Here are some numbered points:
vec![62, -6, 13, 43, 6, 31, -17, -39, 75, 73, 9, -20, -12, 82,
     19, -63, -76, 8, -63, -43, 62, -73, -29, -24, 6, -24, 49, 18,
     24, -9, 29, 17, -9, -9, -19, -20, 15, -72, 13, -19, -38] 0
vec![-7, 8, 28, -47, 26, -66, -2, 23, -82, -22, 13, 30, -18, 4,
     13, 58, 36, -56, 13, 31, -59, 45, -47, -12, 18, 35, -45, 55,
     -1, 30, 9, 7, -12, 42, -41, 3, 11, 10, 70, 44, 67] 1
vec![5, -4, -127, 78, -45, 42, -96, 71, -18, 26, -22,
     69, 9, 17, -24, -37, -56, 60, 42, -56, 52, -68,
     -31, -79, -77, 19, -83, 6, 22, 46, -39, 35, -40,
     48, 73, -84, -34, -9, -50, 65, -112] 2
vec![17, -19, 41, 62, -98, -77, 4, 63, 79, 34, -63,
     113, 60, -35, 24, 35, 93, -91, -88, -31, 12, 51,
     -104, 127, -21, -97, 127, -68, 70, 68, -75, 43, -70,
     -58, -111, 77, 3, 24, -15, -7, 37] 3
vec![-12, 22, 45, -35, 6, -57, 25, 11, -4, -27, -13, -13, -8, 16,
     13, 47, 83, -47, 16, 29, -43, 68, -1, -15, 35, 46, 37, 12,
     -1, -35, -54, -21, 59, -56, -43, 45, 27, -35, -15, -92, 68] 4
vec![-34, 46, 16, -18, 5, 6, 77, -62, 40, 37, -25, 8, -29, -40,
     1, -7, -27, -43, 8, 89, -44, -26, -2, 49, 44, -60, 31, -40,
     -3, -8, 49, 14, -4, 53, -5, 35, -33, 81, 1, 88, 26] 5
vec![-22, 31, 12, -4, -6, -3, 43, -38, -13, 19, -43, 21, -1, -62,
     -20, 17, -47, -41, 27, 74, -32, -12, -12, 49, 44, -39, -6, -25,
     17, -1, 34, -6, -12, 40, -24, 39, -24, 16, 26, 83, 27] 6
vec![1, 13, 11, -1, -7, 9, 26, 7, -10, -7, 18, 8, -8, 4,
     -2, 7, -4, -1, -7, 2, 0, -13, -26, 23, 1, -1, 7, 3,
     10, -7, -31, -14, -4, -2, -10, -17, 5, -21, -4, -39, -14] 7
vec![-69, 68, -57, 6, 49, -35, -59, -4, 28, 46, 19,
     1, -117, -44, 73, -61, -15, 127, 46, -127, -3, -13,
     -6, 42, 15, -8, 9, 32, 40, -111, 122, 8, 111,
     49, 29, 55, 100, -127, -33, -127, -8] 8
vec![-13, 8, -68, 13, -12, 3, 50, -17, -8, -52, -14, -19, -28, -1,
     17, 21, 50, 8, 32, 41, -22, 6, -2, -31, 34, -16, -9, -5,
     -17, -52, 40, 37, -16, 12, -30, -12, -96, -49, -68, 84, 87] 9
vec![66, -41, -9, 100, -32, 9, -9, -24, 25, 57, -78, 21, 38, 51,
     32, -46, -79, -6, -49, -17, 26, 26, 1, 20, 56, -62, 52, 50,
     -39, 21, 68, 53, 4, -8, -89, 27, -65, 54, 16, 79, 13] 10
vec![0, -9, 0, -13, -24, -45, -36, 23, -39, -16, -4, -7, 34, -21,
     12, -21, 30, -19, -26, -1, -27, 48, 46, 7, 4, 28, 28, 1,
     -24, 32, 3, -21, -28, 8, 14, 23, -11, 36, 12, -9, -20] 11
vec![28, 13, 58, -17, -2, 54, 2, 17, -6, 0, -34, -32, 7, -1,
     1, -1, 60, -36, -33, 22, 36, 4, -24, 52, 29, -3, 38, -14,
     24, 8, -52, -19, -2, -21, -31, 10, 3, -32, -11, -74, -55] 12
vec![-62, -107, -9, -65, 46, 27, -18, 16, -72, -65, 54,
     9, 34, -16, -30, 76, -25, 45, -10, 68, -84, -31,
     69, -35, -58, 32, -51, 42, -53, 73, -5, -78, 20,
     7, 104, 12, 44, 90, 55, -8, 15] 13
vec![-29, 31, 17, -26, -7, -33, 38, -23, -13, -24, 1, 24, -43, -63,
     -25, -24, 35, -11, 31, -17, -23, 38, -17, 20, -39, 32, -38, -53,
     41, -8, 3, 28, 4, 2, -19, 6, -1, -1, -6, -7, 61] 14
vec![-13, -43, 55, -26, -3, -15, 13, -45, -75, -4, -45,
     -67, 70, -14, -61, 21, -81, -11, -15, 92, -4, -16,
     39, -10, 20, -14, 45, -4, -39, 59, -40, -65, -42,
     -16, 13, 67, -12, 41, 22, -33, -103] 15
Which two points above are nearest to each new point by angle? Their numbers follow each, nearest first.
vec![0, -19, 12, -4, -1, 19, 19, 4, -5, -25, 11, -2, -8, 24,
     8, 21, 5, 15, 1, 5, -8, 5, -3, 21, 6, -14, 12, 2,
     -5, -3, -3, -7, 16, -20, -22, 3, 5, 13, 1, -6, 31] 4 7
vec![51, 60, 29, 3, -20, -22, -28, 0, 46, 26, -19,
     124, 43, 6, -15, 17, -6, -106, 16, 38, 37, -17,
     -67, -25, 17, -11, -27, 31, 96, 89, -94, 22, -83,
     9, -67, -33, 37, 41, 88, 29, -61] 3 1
vec![10, -3, -3, -10, 34, 28, -48, -2, -53, -19, -9, 49, 34, -13,
     -12, 2, 19, -12, 14, 67, 1, -20, 51, -38, -25, 65, -10, 43,
     -51, 87, -56, -57, 9, 0, 56, 32, 71, 92, 46, -23, -86] 13 15
vec![-34, 98, -5, 1, 26, 0, -31, -39, 72, 92, -13, 30, -24, -49,
     -1, -36, -22, 59, 62, -31, 57, -22, -49, 9, -88, -26, -19, -45,
     54, -47, 18, 63, -22, 16, -45, -28, 71, -72, 40, -34, 24] 8 14
vec![-16, -10, -41, 56, -34, -18, 2, 44, 10, -38, 36, 67, -24, -32,
     15, -27, 20, 53, 3, -73, -24, 41, 12, 48, -12, -11, 20, -2,
     22, -4, 29, -12, 21, -36, -40, 37, -9, -33, -18, -32, 19] 8 3
vec![-33, -24, -24, -82, 24, -21, -14, -30, -93, 38, -61, -86, -2, -44,
     53, -26, 6, 19, 3, 24, -38, -35, 30, -62, -95, 1, -34, -10,
     -41, -1, 3, 16, -46, 51, 42, 25, -78, 29, 61, 64, 30] 13 11
vec![-54, 68, -64, -2, 53, -42, -62, -76, 81, 92, 2, 12, -50, 27,
     62, -21, 13, 57, 51, -12, -1, -28, -32, 9, -29, -12, -13, -18,
     -25, -55, 37, 64, 11, 6, -36, -7, 79, -57, -37, -9, -20] 8 0
vec![8, 35, 46, 9, -53, 21, -16, -13, -13, -5, 35, 56, 16, -42,
     -38, 0, -7, -7, -39, -48, 4, 24, 18, 79, 9, 7, 15, -30,
     42, 14, 31, 34, 3, -12, -33, 15, 18, -4, 13, -18, -1] 3 14
vec![11, 4, 1, 4, -9, -24, -23, 16, -9, 6, -18, 22, 10, 4,
     14, 26, 9, 29, -6, 2, -6, 22, 12, -6, 19, 26, 48, 31,
     -21, 8, 6, 2, 28, 6, -14, 46, 20, -13, -14, -32, -1] 4 11
vec![28, -19, -45, 53, -2, 13, -32, 15, 21, 16, 6, 50, -5, 22,
     8, -17, -17, 4, 32, -32, 37, -12, -20, -12, -6, -12, -25, 14,
     19, 25, 18, 25, -49, 15, 13, -45, 10, -22, 2, 53, -37] 2 0
vec![45, 8, 63, 62, -14, -2, 88, -22, 65, -24, 37, -32, -17, 62,
     -53, -71, -63, -66, 21, -19, 44, 3, -9, 24, 89, -76, -7, -9,
     83, -51, 30, 11, -9, -49, -40, -16, -10, -41, -8, -16, -27] 0 7
vec![10, 8, -32, -16, 19, 1, 16, -11, 10, 17, -51, -43, -45, 0,
     4, 9, 30, -33, 37, 33, 10, -8, -44, -49, 27, 3, -11, 2,
     16, -33, -20, 7, 4, 28, -33, -47, -69, -46, -27, 17, -14] 9 6
vec![5, 29, 7, 0, -19, 28, -30, -31, -20, 10, 39, 1, 43, -28,
     -5, -9, -20, 53, -6, -28, 0, -9, 25, 48, 4, -1, 11, 0,
     -17, 2, 29, 15, -31, -1, -37, -17, 7, 4, 32, 5, -4] 10 0
vec![-37, 22, -1, -35, 6, 59, -37, -32, -23, 64, 68, -11, 12, -35,
     0, 28, -45, 127, 14, -10, 8, -48, -44, 98, -50, -35, -36, -2,
     -7, 10, 15, 43, 3, 8, 17, -82, -27, -20, -1, 14, -39] 2 8
vec![5, 15, 36, -26, 28, -39, 12, 12, -14, -27, -9, 5, -7, -12,
     -9, 44, 48, -46, 21, 17, -20, 35, -11, -14, 19, 41, 17, 7,
     -8, -15, -36, -15, 33, -25, -17, 6, 25, -14, -5, -43, 49] 4 1
vec![-2, 40, -74, 17, 23, -26, 5, -29, 38, 10, -51, 14, -28, 29,
     26, 6, -28, 18, 65, -2, 9, -56, -1, -87, -14, 34, -15, 12,
     -44, -45, -31, -18, 22, -6, 12, -11, 30, 1, -35, 19, -23] 2 8
vec![6, 6, 19, 35, -15, 3, 64, -25, 45, -21, 38, 5, 2, 18,
     -54, -30, -78, -49, 26, -14, 56, -32, -15, -7, 44, -51, -8, -13,
     27, -32, 11, -22, -28, -26, -2, -8, -51, -70, -10, -7, -37] 0 7
vec![59, -6, 25, 11, 16, -13, -40, -18, -5, 31, -32, -35, 64, 13,
     -19, -51, -3, -58, -30, 32, 21, -5, -8, -3, 21, 10, 61, 3,
     -22, 24, -30, -8, -44, 14, 30, -5, 3, 7, 13, -12, -79] 15 12
